One turn moves every row onto another: examples first, then more rows asked
Z98: [12 -30 19 8 -17 7 -23 10 14 -9 12 9 -29 -21 -8 -13 10 -24 -25 1 7 -14 -29 10 -4 -14 13 5 14 13]
Z42: [5 14 -3 -13 4 5 15 5 -16 -27 -11 -32 7 17 9 -12 29 -22 -18 22 14 6 23 -13 -3 -15 29 7 5 -2]
Z851: [12 6 -4 21 9 5 -6 4 -31 -31 -50 -16 20 -16 2 -3 -2 20 -2 3 17 1 7 3 2 5 7 -20 19 5]
Z211: [22 -28 1 5 -1 14 -12 25 -13 -26 7 8 11 -20 25 -9 -33 -5 13 -21 5 8 -16 27 8 -10 8 -4 -16 4]
Z148: [7 1 -5 21 0 -6 -13 -4 14 34 6 3 -7 3 -18 22 26 -6 -19 6 0 -8 -13 17 9 -1 -26 -4 25 -1]
Z792: [7 -2 -11 24 1 2 -6 -4 18 38 15 -6 2 6 -17 22 12 -14 -30 8 12 -3 -6 15 9 -4 -18 -7 15 -6]
Z14: [2 7 -3 -22 1 10 12 1 -5 -29 -15 -30 4 13 13 -10 34 -15 -6 14 4 4 29 -20 -12 -14 22 7 15 6]
Z573: [5 4 -26 -7 2 9 12 7 35 9 30 1 12 11 -2 4 15 24 15 8 -20 6 19 -4 -11 7 -1 -2 2 -17]
Z729: [10 -27 14 20 -12 15 -17 4 22 -9 19 0 -15 -22 -15 -15 -5 -23 -32 9 16 -13 -24 11 -4 -11 19 -2 8 14]
Z559: [-9 -17 -16 -26 4 17 8 18 -10 -13 16 9 -21 -7 8 -21 7 14 3 9 -12 19 11 8 -4 -20 32 0 -22 -27]
Z246: [6 30 6 19 9 4 3 18 4 -8 8 -2 19 8 12 8 -23 23 28 -10 -12 -2 -8 -1 9 13 -10 -25 -9 21]
Z525: [13 19 -4 30 7 7 -3 9 -26 -33 -41 -17 21 -10 -7 -10 0 16 -8 18 19 -3 2 -8 5 4 11 -21 11 2]
Z125: [8 31 4 14 9 0 1 14 1 -9 10 -3 27 8 16 -2 -17 19 25 -17 -12 -2 -9 5 12 7 -14 -25 -11 20]
Z528: [1 12 -22 -9 1 6 9 5 36 11 35 3 11 12 -3 -6 16 24 12 2 -23 5 15 -2 -8 6 -4 -6 -4 -15]
Z588: [14 -24 1 4 0 13 -11 23 -16 -17 10 10 6 -22 21 -14 -28 -3 10 -22 1 9 -19 30 12 -18 4 -8 -21 0]
Z964: [-10 -21 -14 -25 8 15 8 17 -12 -13 18 7 -25 -2 10 -9 3 8 4 14 -10 21 5 11 -2 -19 37 -1 -20 -21]
Z522: [5 15 0 -18 -2 -5 7 6 -20 -25 -17 -20 -6 17 13 -10 46 -15 -10 16 4 5 20 -8 -2 -11 21 14 14 -5]
Z169: [1 -34 10 7 -5 19 -17 -3 21 -10 13 2 -29 -29 -15 -9 -4 -11 -27 6 8 -9 -24 13 -11 -14 18 -9 17 18]
Z92: [-1 -5 -1 14 1 -3 -10 -4 17 42 9 -8 -5 7 -7 30 9 -14 -23 -5 6 -3 -2 10 10 -3 -23 -12 23 11]
Z962: [18 16 3 26 1 2 -10 11 -29 -38 -47 -7 13 -15 -3 -10 13 16 4 10 9 -11 -5 -6 3 3 1 -14 16 8]

Z792 -> Z42
Z92 -> Z14
Z559 -> Z588
Now these:
Z211 -> Z246
Z522 -> Z98

